[[130 148 116]
 [120 137 125]
 [121 137 126]
 [126 152 114]]
:
[[120 137 125]
 [121 137 126]]

[[105 137 128]
 [122 126 115]
 [109 132 119]
 [106 139 137]
 [117 138 139]]
:
[[122 126 115]
 [109 132 119]]

[[149 132 105 102 139]
 [133 143 125 121 139]
 [108 127 151 153 119]
 [111 120 146 149 116]
 [147 135 108 105 140]]
:
[[133 143 125]
 [108 127 151]]

[[128 101 128]
 [154 103 103]
 [154 101 100]
 [154 102 101]]
:
[[154 103 103]
 [154 101 100]]

[[128 130 150 152]
 [128 130 150 152]
 [128 128 130 128]
 [128 129 147 152]]
:
[[128 130 150]
 [128 128 130]]

[[110 108 118 110]
 [115 113 119 114]
 [126 126 131 125]
 [103 100 117 101]]
:
[[115 113 119]
 [126 126 131]]

[[110 120 138 138 137]
 [134 141 118 118 119]
 [122 141 118 118 119]
 [116 115 143 143 141]
 [152 152 108 108 111]]
:
[[134 141 118]
 [122 141 118]]

[[148 113 112]
 [158 103 102]
 [125 134 134]]
:
[[158 103 102]
 [125 134 134]]

[[126 126 104 125 129]
 [127 134 113 120 138]
 [140 110 120 136 146]
 [126 136 111 121 136]]
:
[[127 134 113]
 [140 110 120]]
---
[[128 127 129 105]
 [117 126 128 141]
 [114 129 128 112]]
:
[[114 129 128 112]
 [128 127 129 105]
 [117 126 128 141]]

[[147 125 140 107 118 108 132 143 147]
 [109 126 140 114 148 134 143 132 114]
 [147 121 141 115 106 125 125 138 141]
 [104 147 136 113 120 110 115 141 119]
 [147 123 122 135 140 108 137 140 141]
 [125 143 115 125 142 142 145 129 144]
 [108 147 152 121 126 119 127 135 112]
 [142 132 119 134 143 114 143 154 141]]
:
[[142 132 119 134 143 114 143 154 141]
 [147 125 140 107 118 108 132 143 147]
 [109 126 140 114 148 134 143 132 114]
 [147 121 141 115 106 125 125 138 141]
 [104 147 136 113 120 110 115 141 119]
 [147 123 122 135 140 108 137 140 141]
 [125 143 115 125 142 142 145 129 144]
 [108 147 152 121 126 119 127 135 112]]

[[126 107 129 130 136 137 138 126 125 136 127 136 118]
 [128 147 135 124 137 105 113 146 123 121 110 139 134]
 [128 109 124 129 115 157 136 120 135 134 150 122 117]
 [121 117 144 122 131 130 129 132 129 146 122 148 120]
 [129 116 120 133 142 131 128 137 119 114 125 132 121]
 [127 127 134 116 110 132 123 125 134 143 133 126 121]
 [128 138 134 126 135 113 125 132 126 131 116 135 134]]
:
[[128 138 134 126 135 113 125 132 126 131 116 135 134]
 [126 107 129 130 136 137 138 126 125 136 127 136 118]
 [128 147 135 124 137 105 113 146 123 121 110 139 134]
 [128 109 124 129 115 157 136 120 135 134 150 122 117]
 [121 117 144 122 131 130 129 132 129 146 122 148 120]
 [129 116 120 133 142 131 128 137 119 114 125 132 121]
 [127 127 134 116 110 132 123 125 134 143 133 126 121]]

[[129 124 130]
 [113 124 124]
 [127 122 131]
 [122 128 131]
 [128 150 125]
 [131 127 132]
 [142 113 116]
 [136 120 116]
 [129 120 130]
 [117 126 142]
 [128 132 136]]
:
[[128 132 136]
 [129 124 130]
 [113 124 124]
 [127 122 131]
 [122 128 131]
 [128 150 125]
 [131 127 132]
 [142 113 116]
 [136 120 116]
 [129 120 130]
 [117 126 142]]

[[130 128 134 128 138 128 129 125 121 119 128]
 [126 138 119 126 110 131 124 139 138 142 143]
 [124 148 116 124 103 127 121 142 142 152 148]
 [129 134 126 134 125 131 121 125 131 131 134]
 [126 154 116 130 107 128 115 137 139 150 152]]
:
[[126 154 116 130 107 128 115 137 139 150 152]
 [130 128 134 128 138 128 129 125 121 119 128]
 [126 138 119 126 110 131 124 139 138 142 143]
 [124 148 116 124 103 127 121 142 142 152 148]
 [129 134 126 134 125 131 121 125 131 131 134]]

[[153 141 148 151]
 [153 144 145 149]
 [139 151 145 143]
 [147 144 148 145]]
:
[[147 144 148 145]
 [153 141 148 151]
 [153 144 145 149]
 [139 151 145 143]]

[[140 144 111 105 117 150 139 120 112]
 [118 132 124 145 141 145 120 114 124]
 [119 146 122 118 111 104 137 140 127]
 [110 125 133 148 109 119 130 123 105]
 [117 113 142 103 110 118 151 151 148]
 [125 125 107 123 148 133 120 113 132]
 [146 109 125 146 121 118 115 114 149]
 [136 120 107 124 108 122 148 119 135]
 [112 126 149 110 132 107 147 107 138]]
:
[[112 126 149 110 132 107 147 107 138]
 [140 144 111 105 117 150 139 120 112]
 [118 132 124 145 141 145 120 114 124]
 [119 146 122 118 111 104 137 140 127]
 [110 125 133 148 109 119 130 123 105]
 [117 113 142 103 110 118 151 151 148]
 [125 125 107 123 148 133 120 113 132]
 [146 109 125 146 121 118 115 114 149]
 [136 120 107 124 108 122 148 119 135]]
---
[[150 136]
 [108 136]]
:
[150 136]

[[102 129 132 126]
 [128 129 100 134]]
:
[102 129]

[[115 118 150 122]
 [121 115 152 128]
 [119 112 149 116]
 [125 109 151 122]
 [115 118 149 122]]
:
[115 115 149 122]

[[108 119 118]
 [101 118 116]
 [126 122 118]
 [147 126 133]
 [133 126 128]]
:
[108 118 118]

[[133 137 144]
 [129 129 155]
 [133 138 143]]
:
[133 129 143]

[[124 126 133 138]
 [120 131 141 157]]
:
[124 131]

[[136 154]
 [139 136]
 [110 139]
 [108 120]]
:
[136 136]
---
[[157 132 136 134 127]
 [151 135 130 128 129]
 [151 136 131 130 130]
 [146 128 124 120 125]]
:
[[132 136]
 [135 130]]

[[153 113 127]
 [114 126 136]
 [142 104 120]
 [116 150 123]
 [144 122 118]]
:
[[113 127]
 [126 136]]

[[130 128 119 118]
 [116 129 124 133]
 [128 128 136 128]
 [135 135 149 116]]
:
[[128 119]
 [129 124]]

[[101 133 115 145]
 [104 116 129 138]
 [128 115 117 145]
 [143 110 148 117]
 [147 135 134 117]]
:
[[133 115]
 [116 129]]

[[130 152 146 132 115]
 [129 108 109 119 134]
 [109 131 128 127 111]
 [121 132 131 109 132]
 [131 121 125 139 116]]
:
[[152 146]
 [108 109]]

[[145 142 145 148]
 [146 144 147 151]]
:
[[142 145]
 [144 147]]
